Here are some numbered points:
tensor([-5., 45., 14., -18., 0., -10., -2., 53., 49., -79., 81., -1., -11., -10., 0., 3., -19., -13., 4., -37., -27., 19., 10., 11.]) 0
tensor([-46., 103., 13., 69., -48., 84., -60., -19., 52., -71., 127., 20., 28., -42., 29., -2., -17., -39., 119., -112., 9., -10., 19., 20.]) 1
tensor([-53., 66., -16., 74., -66., 109., -5., -5., 43., -42., 127., 7., 33., -23., 51., -10., 1., -75., 77., -75., 18., 19., -6., 51.]) 2
tensor([-24., -1., -16., 45., 17., -36., -16., -52., 3., 40., -101., 1., 33., -1., 14., -10., 62., -11., -22., -21., 12., 25., 14., -55.]) 3
tensor([0., 7., 10., 15., 27., -35., 25., 39., 35., -27., 71., 13., -8., -12., -24., 9., -5., -7., -2., -28., -20., -5., 5., 41.]) 4
tensor([18., -3., -23., -5., 35., -32., 12., 36., -7., 51., -37., 7., 9., -14., -9., 12., -18., 7., -37., -13., -37., -29., 22., 21.]) 5
tensor([9., 23., -11., -21., 41., -52., -28., 35., -7., 81., -81., -5., 2., 35., -12., 0., 0., 22., -42., -2., -10., 5., 16., 6.]) 6
tensor([13., -15., -13., -37., 29., -37., -5., -22., -29., 8., -80., -15., 15., 5., -7., 8., -26., 22., -36., 25., 44., -16., 4., 14.]) 7
tensor([21., -8., 2., -26., 16., -2., 2., 17., 14., -31., 15., 3., 10., -17., 12., 16., -13., 5., 3., -11., -7., -31., 8., -9.]) 8
tensor([-8., 0., 13., 14., 25., -28., 26., 49., 48., -44., 105., 15., -18., 4., -26., 12., -4., -9., 6., -48., -28., 15., 1., 27.]) 9
tensor([18., 17., -7., -10., 35., -2., 39., 38., 26., -40., 114., 12., -26., 62., -16., -2., 34., -39., 32., -41., -8., 57., 5., 37.]) 10
tensor([4., 0., 9., -30., 28., -59., 40., 55., 24., -39., 41., 12., -8., 1., 1., -27., 37., -5., 14., 56., -3., -11., -5., 23.]) 11
tensor([2., -56., 0., -37., 33., -56., -14., -15., -27., 14., -36., -7., 9., 27., -7., -26., 16., 38., 4., -8., -4., -16., 21., -3.]) 12
tensor([-14., -32., -3., -18., 45., -17., -44., -6., -10., 66., -44., -1., -15., 24., -2., 6., -12., 17., -29., -45., -17., 17., 21., -23.]) 13
tensor([-7., -16., -18., -12., 33., -2., -22., -4., -18., 51., 7., 0., -31., 17., -10., 21., -14., 14., -21., -6., -28., 27., 12., -18.]) 14
tensor([32., -40., 12., -23., 5., 29., -48., -61., -10., 26., -119., -10., -12., 5., 21., 13., -52., 16., -60., -26., 9., -22., 1., -127.]) 15
tensor([117., 8., 55., 44., -127., 127., 127., -80., -54., 114., 76., -45., -105., -80., -64., 41., -127., -44., 52., 114., 19., 45., -120., 85.]) 16
tensor([-81., -52., 25., 91., -127., 127., 127., -114., -54., 46., 72., 6., -17., -12., -17., 19., -73., 14., 127., 127., -19., 100., -97., 46.]) 17
tensor([-17., -27., -9., -10., -53., 43., -12., -14., -14., 63., -12., -2., -20., 14., -17., 20., -4., 13., 32., 12., -33., 39., 2., -2.]) 18
tensor([42., 99., -12., -23., -127., 127., -37., -67., -45., 44., 127., -2., -36., -10., 49., -26., -35., 0., 67., 117., 15., 127., -75., -2.]) 19
tensor([-9., -54., -8., -27., -127., 80., -11., 30., -19., 42., -94., -26., -22., -10., 1., -3., -51., 19., 20., 77., 26., 13., -25., 53.]) 20
tensor([8., 0., 1., 6., 10., -61., 28., -4., -19., 20., -77., -2., 26., -9., 26., 4., 44., -5., -36., -30., 22., -56., 19., 22.]) 21
tensor([7., -7., -19., -19., 32., -37., -34., -3., -24., 13., -49., 8., 22., -4., 17., -3., 21., 30., -31., 20., 12., -39., 13., 13.]) 22
tensor([7., -19., -2., 49., 37., -44., 42., 73., 9., -16., 23., 8., -37., 18., -16., 23., 20., 2., 99., 16., -39., 58., -23., -11.]) 23
tensor([-7., 40., -2., -33., 27., -90., 37., -10., -8., -27., -56., 9., 26., 18., 13., -15., 37., 12., -20., 44., 19., 9., 6., 6.]) 24
tensor([5., -32., -2., 68., 35., -34., 39., 91., 19., -7., 36., 4., -51., 27., -14., 26., 8., -4., 118., -1., -51., 59., -31., -24.]) 25
tensor([15., 43., 8., -9., 31., -67., 26., 61., 37., -98., 124., 18., -25., 55., 16., -25., 27., 6., 42., 2., -62., 66., -9., 37.]) 26
tensor([14., 21., 6., -8., 31., -51., 32., 41., 46., -19., 52., 1., -6., 0., 7., -31., 37., -25., 40., 50., 6., 8., -4., 29.]) 27
tensor([-8., -22., -15., -13., 32., -21., -21., -14., -16., 73., -61., -2., -17., 23., -16., 16., -6., 21., -26., -47., 1., 2., 16., -33.]) 28
tensor([31., 73., -12., -22., -127., 127., -36., -54., -39., 44., 127., -1., -29., -6., 40., -18., -29., 7., 50., 98., 12., 104., -60., 0.]) 29
tensor([8., 17., -12., -23., 40., -36., 8., -15., -22., -38., 38., 9., 17., -13., -3., -15., 29., 27., -37., 35., 22., 3., -7., 47.]) 30
tensor([-37., -38., -7., 30., 28., -19., -5., -62., -17., 21., -112., -5., 32., 10., 12., -1., 2., 1., -34., -26., 13., 6., 16., -96.]) 31
tensor([20., 16., 21., -69., -1., 39., 14., 11., 17., -45., -25., 3., -26., -23., -12., 14., -77., 12., -33., -40., 21., -18., -13., -33.]) 32
New points follow, each followed by the numbers of its five nearest points above by angle, nearest first.
tensor([24., 0., -11., 18., 49., -14., 25., 15., -11., 16., -31., 6., -16., -20., -5., 13., -58., 13., -61., 17., -33., -24., 26., 2.]) 5 6 7 14 22
tensor([0., 52., -25., -25., 28., -43., -8., -33., -19., -47., 57., 3., 16., -13., -20., -11., 7., 26., -42., 36., -1., 42., -20., 49.]) 30 26 24 11 27
tensor([-2., 26., 2., -48., 31., -73., 19., 21., 3., -59., -17., -8., 6., -7., 22., 8., 3., 21., -18., 25., 0., -24., 12., 12.]) 24 11 30 8 22
tensor([16., -11., 20., -29., 19., -74., 34., 18., -14., -9., -35., 14., 18., 9., 28., -7., 41., 3., -17., 47., -23., -12., 12., 22.]) 24 11 21 22 12
tensor([27., -74., 18., 26., -127., 34., -1., 23., -25., 92., -127., -9., 28., -21., -23., 11., -43., 17., -12., 92., 16., -63., -39., 74.]) 20 16 18 7 17
tensor([-42., 68., -8., 127., -97., 127., 21., 14., 86., -83., 127., 7., 64., -27., 59., -23., 24., -127., 127., 18., 25., -14., -14., 75.]) 2 1 17 29 19
tensor([53., -37., 16., -26., -7., -12., -50., -66., 38., 26., -19., 2., 3., -20., -19., -10., -43., 19., 42., 11., -1., -15., -6., -82.]) 15 31 28 12 13
tensor([-29., -24., -9., 19., 31., -19., -7., -52., -17., 14., -81., -2., 27., 2., 10., -1., 5., 6., -34., -16., 14., 11., 11., -70.]) 31 3 15 28 13
tensor([-11., -7., -10., -19., 18., 39., -89., -70., -15., 40., -38., -13., -26., -51., -13., 31., -55., 4., -43., -59., 35., 19., 10., -101.]) 15 28 13 31 14
tensor([-43., 78., -21., 87., 40., -48., 97., 64., 18., -50., 127., 11., -20., 54., -57., -16., 103., -99., 60., -33., 11., 121., 17., 69.]) 10 26 9 27 4
tensor([48., -34., 13., 66., -11., 24., -34., -31., 12., 23., -59., 11., 5., -19., 17., -1., -63., 10., 59., -48., -12., -18., -6., -103.]) 15 31 3 28 13
tensor([-24., -37., -1., -37., -10., 124., -23., -20., -23., -12., 22., 10., -43., -48., -42., 39., -62., -30., -41., -79., 59., -13., -9., -28.]) 32 15 2 1 16
tensor([-2., 34., 12., -36., 6., -15., -3., 58., 44., -80., 58., -4., -9., -12., -2., 0., -25., -11., -21., -30., -21., 20., 7., 9.]) 0 9 26 4 10
tensor([-69., -31., -3., 127., 35., 63., 127., -66., -6., 53., 41., -3., -46., 3., -4., 36., -63., -41., 96., -39., 39., 6., -14., -62.]) 17 16 25 2 23
tensor([-6., -10., -17., -7., 50., -10., -20., 12., -20., 36., 29., 15., -23., 5., -18., 15., -18., 4., -26., -24., -50., 49., 4., -14.]) 14 13 28 5 6
tensor([7., -19., -7., -10., 10., 39., -37., -13., -5., 14., -37., 13., -17., -34., -4., 39., -45., 15., -38., -53., 17., -3., 14., -59.]) 15 32 28 13 31
tensor([18., 16., -15., -27., 33., -6., -3., -23., -23., -5., 29., -7., -15., -25., -16., 18., -14., 26., -28., 8., 18., 26., 6., 17.]) 30 14 7 32 19
tensor([46., -27., 18., 4., 19., -21., 0., -13., 25., -22., 1., 3., 3., 1., -3., -6., -17., -12., 40., 3., -24., -23., -2., -15.]) 8 25 23 27 11
tensor([13., -1., -2., -35., 16., 0., 5., 29., 11., -36., 21., 3., 11., -19., 17., 21., -10., 8., -7., -14., -4., -33., 10., -5.]) 8 0 32 4 9
tensor([42., -21., 15., -22., -3., -11., -40., -45., 38., 10., -9., 4., 0., -18., -15., -5., -26., 7., 32., -4., -3., -8., -1., -62.]) 15 31 32 8 28
tensor([-5., 20., -12., -24., 34., -20., -7., -22., -26., -24., 43., -10., 5., -13., -9., -15., 8., 14., -31., 28., 6., 14., -19., 34.]) 30 11 26 24 27
tensor([-22., -40., -11., 17., 27., -16., -15., -55., -19., 8., -127., -27., 10., 19., 24., 6., 5., 9., -43., -18., 15., 9., 13., -94.]) 31 15 3 28 13
tensor([-38., -61., 22., 40., -127., 64., 126., -3., -28., 42., -127., 9., -16., -15., -30., 22., -76., 12., -21., 26., 17., -69., -26., 11.]) 20 17 16 18 15
tensor([-5., 30., 12., -30., 8., -20., -2., 49., 32., -61., 43., -1., -4., -11., -7., 2., -18., -6., -25., -14., -22., 20., 10., 15.]) 0 9 4 26 10
tensor([15., -4., -8., -34., 31., -40., 0., -2., -17., -8., -46., -11., 8., 14., -5., 7., -14., 18., -21., 24., 32., -3., 7., 17.]) 7 22 24 12 6
tensor([-7., 77., 2., -7., 35., -67., 17., 72., 27., -100., 127., 8., -12., 45., 3., -27., 65., -6., 39., 35., -55., 89., -15., 40.]) 26 10 27 0 11
tensor([17., 14., 10., -29., -25., 51., 48., 1., -12., -24., 27., -3., -26., -23., -11., 19., -33., -5., -7., 24., 14., 10., -14., 21.]) 16 29 19 32 17
tensor([6., -14., -26., -14., 31., -24., -48., -4., -25., 14., -39., 9., 16., -1., 19., -5., 19., 32., -34., 5., 15., -38., 14., 3.]) 22 7 12 21 6
tensor([10., -25., -2., -11., 9., 38., -61., -90., -10., 33., -124., -5., 12., -3., 11., 8., -46., 18., -49., -30., 16., 5., -1., -123.]) 15 31 28 3 13
tensor([-5., 50., -20., -3., 43., -68., 7., 89., 69., -118., 127., 9., -41., 55., -10., -29., 79., -5., 48., 24., -45., 103., -3., 34.]) 26 10 27 9 0
tensor([66., -127., 14., 19., -71., 1., 1., 127., -27., 87., -127., 6., 31., -8., -97., -1., -31., 14., -34., 101., -15., -56., -30., 127.]) 20 5 7 6 22
tensor([28., -40., -1., 0., 20., -17., 0., 63., 5., 31., -104., -2., -29., 23., 8., 16., -7., 27., -4., 26., -8., 1., -12., 0.]) 6 5 7 28 13
tensor([13., -40., 12., -12., 3., 49., -53., -51., -19., 34., -121., -23., 0., 27., 22., -3., -40., 10., -50., -18., -9., -34., -6., -124.]) 15 31 28 13 3
tensor([25., -36., 6., -23., 10., 20., -46., -52., -13., 30., -96., -11., -14., 10., 19., 12., -44., 15., -53., -26., -1., -11., 5., -110.]) 15 31 28 13 3
tensor([7., -3., -3., -53., -4., 64., -127., -16., -10., -12., 2., -24., -40., -79., -19., 28., -95., 26., -49., -106., 30., -31., -11., -35.]) 32 15 13 8 28
tensor([-12., -30., -11., -8., 37., 2., -16., 6., -11., 19., 21., 0., -5., 12., 4., 8., 3., 20., -15., 6., -7., -21., -4., 14.]) 14 12 13 22 5
tensor([66., -104., 17., 26., -52., 8., -22., 87., -35., 41., -127., -18., 16., 26., -57., 13., -22., 6., -54., 47., 2., -49., -20., 68.]) 20 7 5 6 22
tensor([25., -34., 12., -15., 8., 16., -37., -39., -2., 18., -86., -1., -8., 5., 18., 1., -34., 2., -40., -9., 6., -24., -1., -95.]) 15 31 28 13 3
tensor([38., -41., 2., 5., 18., -10., 8., 86., 8., 21., -109., -2., -35., 21., 12., 23., -13., 22., -1., 39., -6., 5., -21., 8.]) 6 5 20 7 22
tensor([13., -29., 24., -22., 15., 33., -54., -82., -18., 12., -121., -37., -10., 10., 16., 21., -45., 15., -37., -6., 12., 0., -3., -118.]) 15 31 28 13 3
tensor([-16., -31., -6., 10., 28., -25., -6., -34., -8., -2., -101., -19., 8., 13., 14., 2., 4., 5., -29., 2., 7., 4., 10., -70.]) 31 3 15 28 7
tensor([5., -36., 4., -5., 0., 30., -45., -30., -1., -2., -19., 3., -5., -29., 18., 13., -31., 6., -27., -80., 23., -29., -8., -49.]) 15 32 31 28 13
tensor([10., -20., -3., -9., 4., 48., -41., -15., -2., 6., -51., 16., -12., -45., -2., 42., -52., 16., -43., -63., 29., -12., 14., -67.]) 15 32 28 31 13
tensor([14., 34., 10., -12., 31., -54., 35., 40., 48., -21., 55., 0., -7., 2., 11., -32., 39., -25., 40., 49., 7., 15., -4., 25.]) 27 11 26 10 4
tensor([-8., -46., -11., -25., -127., 58., -10., 26., -19., 38., -71., -21., -21., -5., 0., 0., -41., 24., 10., 67., 18., 10., -19., 46.]) 20 18 16 17 29
tensor([-21., -61., 2., 26., -109., 122., -60., -38., -24., 70., -106., -11., 16., -2., 28., 1., -49., 22., 10., 25., 20., -76., -27., -21.]) 20 15 18 31 17
tensor([55., -43., 18., 89., -16., 41., -46., -42., 6., 34., -86., 13., 6., -37., 20., 7., -85., 16., 64., -68., -9., -36., -7., -127.]) 15 31 28 3 13
